One vector is turned by the same rotation once a step. Each row is the vector after some number of steps, and that number follows the row.
The counts run from 0 to 105.
[-19  -6   3   3 -26  20  -5  12  29  12 -15  17  15 -10 -13 -32 -27  -8
  -2  22  -6 -29  -6   7  -5  13 -10  -1 -10   8 -16  20  -7   7   2   3
  18   1  15]
30
[-25   2  18   4  -3  -3 -20 -19  45  22 -14  -8   2   0  -4 -16   9  20
   1  -6   7 -10 -22  17   6  -5  -4 -19  -5  -4   0   0  -7  17   8 -25
   7 -29   9]
89
[ 11   9   7   7  -1  -8 -10   1   4   8   9   9  28  10  11   8  -6   1
 -15 -16  14   5  38  29 -32   1  29  16   6 -19  -1  23   2 -10 -21  -8
 -24   0   7]
39
[ -6   6   6  -3   5   1   2 -32  -3  17  19 -13 -17 -22   3 -27   1 -18
  39 -23   0   8   7  13 -13   0  -7  -8  -6  -6  -4  21  -4  -9   5  29
   7  -7  21]
63
[-11  24  10   1  -7 -37 -26 -33   7  -7  25 -12  -1  17 -11  -9 -11   2
  -6 -20  22  -2  10   6  -2  16 -10 -22  -1  17  -1   0  -9  22   3   3
 -25  -1  19]
104
[  6   5   3  -5   9 -12  -9 -17  -5  10   1   9  16  -5   7  24  -6 -18
 -21 -18  11  -2  19  43  -2   7  19  20  11 -23  -4   4  -8  -9   5 -11
 -23  -2  29]
37
[ 10   9  34  -5 -14 -13 -20 -29   1 -21   2  22 -14   9 -29 -12 -14   6
  18  11  -2  -7   1  18   5  16 -15  -8  -9  29  15   9  -7  24 -11   3
 -12  13   9]
46
[ -4 -11   1  34   6  -8   3 -18  20  16 -32 -14   5  -2  -2  11  18  14
  15 -11 -22   9  14   4  14  21 -23  34 -10  21  -7   4  -4  10 -15  16
  -5  -4  -8]
58
[  5 -37 -22  24   9   8 -15  -8  -5   5  15   5   9  -3  -8 -17  -4  23
  13 -15 -10  -4  -8  38  14   3 -15   6   7   0 -10  10 -20  14 -12  31
 -18   2 -11]
3
[  3 -20  11  28  -1   4  -5   4   8 -12 -13   5  19   6  -1  -3  -8 -20
  -7  -1  -8  -4  19  22 -42   5   6  19  25 -25  10  18 -13 -22 -10  26
  -1  -3   3]
96
[-10  15   7   0   2  -6   7 -16  -3  14  27  -5 -13 -18   7 -41  -4 -15
  36 -24   7   9  10  15 -16  -3   3  -4  -3 -10  -3  12  -5 -14  10  37
  20 -13  16]
64
[-11  -1   1   6  19  20 -18 -18  10 -11  -8   9 -25  14   9 -17   2 -13
 -12 -24   2   4 -40   9  12   5   8  14 -30 -10 -22  -6 -16   8  12  -2
 -19  16 -20]
19
[-24  -6  19   2 -13   7 -20  -4  46  21 -11 -13  -4  -9 -11 -24   5  17
  -2  -9   8 -19 -25  17   9  -1   0 -16  -8  -1  -3  14  -5  25   2 -25
   5 -13   9]
88
[ 21   8  12  -3 -12  -3 -12  -8   6 -19 -12  21  11  26   2 -11   5  35
 -14   4 -21   3  13  19  -9  26  -7   5 -27  20 -13   2   5  -9 -32  18
  -1 -14   1]
43
[-24  20  27 -10  36   8 -15 -28 -20 -25   4  16  -4   5  -5 -17  20 -22
   9  -7   3   7  10   4 -29  -8  15  27  -6  13   3   4  -5 -10  18 -10
   7 -14  -5]
79
[ 13  14  22  13  -5   3 -14  -2  15   1   8   0 -16  -3  -3 -34   9   8
  18 -23 -10  14  -1  24 -22  -6  16 -19  26  -8  16 -11   5 -23  16   9
   5  12  -5]
8
[-20  11  28   5  30   1  -3 -12 -20 -31   4  13   2   6 -15 -22  17 -14
  -1  -9   8   7  12  -3 -33 -13  14  32 -11   8   8  -4 -10  -7   8  -4
   9 -19 -11]
80
[ -8  -6  21  18  15 -19  -6  -1  23   8 -11  21  10   6   8  -2 -17 -15
   4  -2  24 -19 -11  41  17   0 -10  -1  -6 -28  -3 -35 -16   4  19  -3
  -6   7   8]
34
[-10  11  27  10  25 -16 -13 -14   8  21  -2  -1 -19   7 -15 -21  -2  -9
 -10 -19  -5  18   4  -1 -18 -35  19  31   0  -2   0   5   4   4   8 -22
  -4 -16  -5]
23
[  0 -31  13   0 -22  16 -13  10  25  12   4  -6  -7  -9 -25 -26 -10  20
 -18 -11  12 -16 -22   6  -3   4  12  22 -23   4   1  18   2  19 -15 -15
  18   1  -2]
86
[-16  22   4 -16  -5  -1  14  14  20  17  -8   6   6   3   6   7   6   6
 -18 -24 -14  -2  15   5 -10  18   6  37   8 -11  20  20  -8  20   2   1
  19   9 -28]
54
[ -4  20  16  -3 -13 -34 -27 -17  16  -7  12 -17   0  17 -13 -13 -21   3
  -3 -17  24  -9  10  15   2  11  -9 -18 -11  25  -4  -2   4  13   2   1
 -22  18  13]
103
[-12  24   0   4 -20 -11 -17  -2   1 -12  15  -1   5  -6   0  -6  11   0
 -10 -15 -18   2  12  10 -11  18   5   7  15  39  22 -38  -1 -30  29   2
   8 -10   7]
11
[ -7  -5  26  19   9  -9   1  -2  32   6 -15  22  14  10   5  -9 -16 -11
   8   5  25 -18 -15  28   5   9 -21  -4  -9 -19  -5 -20 -12   4  25   6
   7 -10  19]
33
[-25  -5   7   6   9 -14 -18 -17  43  29  -5   3   4   8   7  -4   6  17
   2  -2   2  -7 -18  27  13  -9  -9  -8  -2 -10   3 -10 -17   6  16 -18
   8 -34   1]
90
[  6   8 -13  12  -9   3   9  16  -5   4  24  18  23 -10 -20 -13 -10  18
 -16 -21  -5   9  12  15  10  31   5  31  20  19  -2 -12   4   8  32   1
  15  -2   7]
69
[-12  21   5 -14 -28  -7   6   2  -5  11  25  12 -17 -16  13   5  13 -17
 -16 -18  -6 -16 -12  12   2   9  15   3  -5 -23  34   0 -42  17   1   1
 -12   1  -9]
51
[-10  27  -5   9  -7  -5  13  25 -22   1  18   6   8 -22  -3 -38  -1   5
  -6 -22 -13  -4  12  25  11  15   5   4  12   1 -13 -19  -8  -9  25  18
   4  -6   2]
67
[  7  -1 -12  48 -13  23 -11  -5  26   9  10  12  20  -7 -17   3   6   4
   5 -19  15   4  -5   3   7  32   6  -2   9  18  -3   5   5   6   5 -19
 -15  23   4]
72
[-23   8 -20  18 -20   7 -25  -1   5 -24  20   1  17  -1  -8   3 -12 -17
 -14  -3   8 -15   9 -13 -13  22   6  15   3  45  12   2 -15   6  15  -3
  -2  21  -7]
14
[  8 -30 -21  13   8  20 -15 -19  -7   2   8   9  -6 -15  -8 -14  -2  13
  15 -20 -14  -1 -13  46  11   5  -4  -1  14  -1 -15  21 -15   9  -8  22
 -19   7  -2]
4
[-16 -10  -7   4  12   4 -19 -18  -4   2 -11  10  19 -11  -7  10  -7 -24
  -6   8 -22  -9  18  38 -18  -6   3  13  38 -11  12  19 -20  -7  11   9
 -12 -22  13]
94
[-23 -17 -17  22  19  -8  -9 -10   5   6   9 -15  28   3  -7  -2   9  32
  12 -20   7 -10   9  22   8  12 -24  16   6  12 -16   5 -16  21  -4  22
  -2 -21 -15]
1
[-21  19   9  -1  -3  -4  11  19  26  16 -19  -1  14   6   3   4  11  10
 -10 -17 -16  -5  21   0  -4  17   2  35   8  -2  13  27  -5  24  -6  -3
  12  16 -37]
55
[-26  -7  -5   1  15  -5 -24 -18   2   8 -11  16  16 -13   3   7 -12 -19
  -5  11 -27 -11  10  42   1 -20   7  10  30 -10  14   7 -27   0  15   0
 -17 -16   3]
93
[  1 -16  -5   7   5  -1 -12 -25   2  21   3  -8 -22 -16   4 -11  -9 -13
  43 -12 -12  -1   8  22   9  -7 -11  12 -21  18  -6  19  -6  -2 -14  25
  -7  20   8]
61
[-16   3   4  32   4  -6   4  -4  25  13 -39 -16   9   0  -4   5  18  12
   7 -17 -25   4  19  -1  12  25 -16  27   3  15  -7  12  -9  21 -10   6
  -2   2 -19]
57
[  7  18   8  15  -7  -2  -8   2   0  -1  -4   4  27   8   6 -10   4  10
 -13 -14   1   0  36  22 -32   6  26   3  -1 -12 -11  18   3  -8 -34  -3
 -27   0   1]
40
[-22  -4 -16  30  -6  22 -13 -22  15 -25   7  -4  11  12  -1   5   6 -18
  -7 -19  22  -9 -19 -16 -14  38  -4   4  -6  16  -9  13 -21  14  10   3
  -1   8   0]
16
[ 17   1  20 -14 -18 -19 -23   3  23 -16  -5 -12  -9  15  -3 -12 -20   9
 -14 -22  11  -1   7  31   4  22  -8   9 -22  19  -7 -11  15 -18  -1  17
   8  17  15]
101
[  4  -1 -13  27   0  28 -19 -32  39   6   9  15  13   3  14   9  23   2
  18 -19   5  10 -24   5   9  24   7  -6 -20  16  -2 -12   0 -17   4 -17
  -6   6   2]
74
[  9   0 -11  24 -10   6  -1  15  11   6  26  21  28  -3 -24  -9 -14  15
  -6 -20   6   7   6   7   5  26  11  28  18  21   0  -2  10   9  20  -9
   8  23   2]
70
[  6  -4 -14  40 -14  14  -4   9  19  10  16  16  28  -4 -18  -4  -8  14
  -1 -14  15   6   1   4   5  25   7  13  14  20   5   1   9  10  13 -16
  -3  33  -4]
71
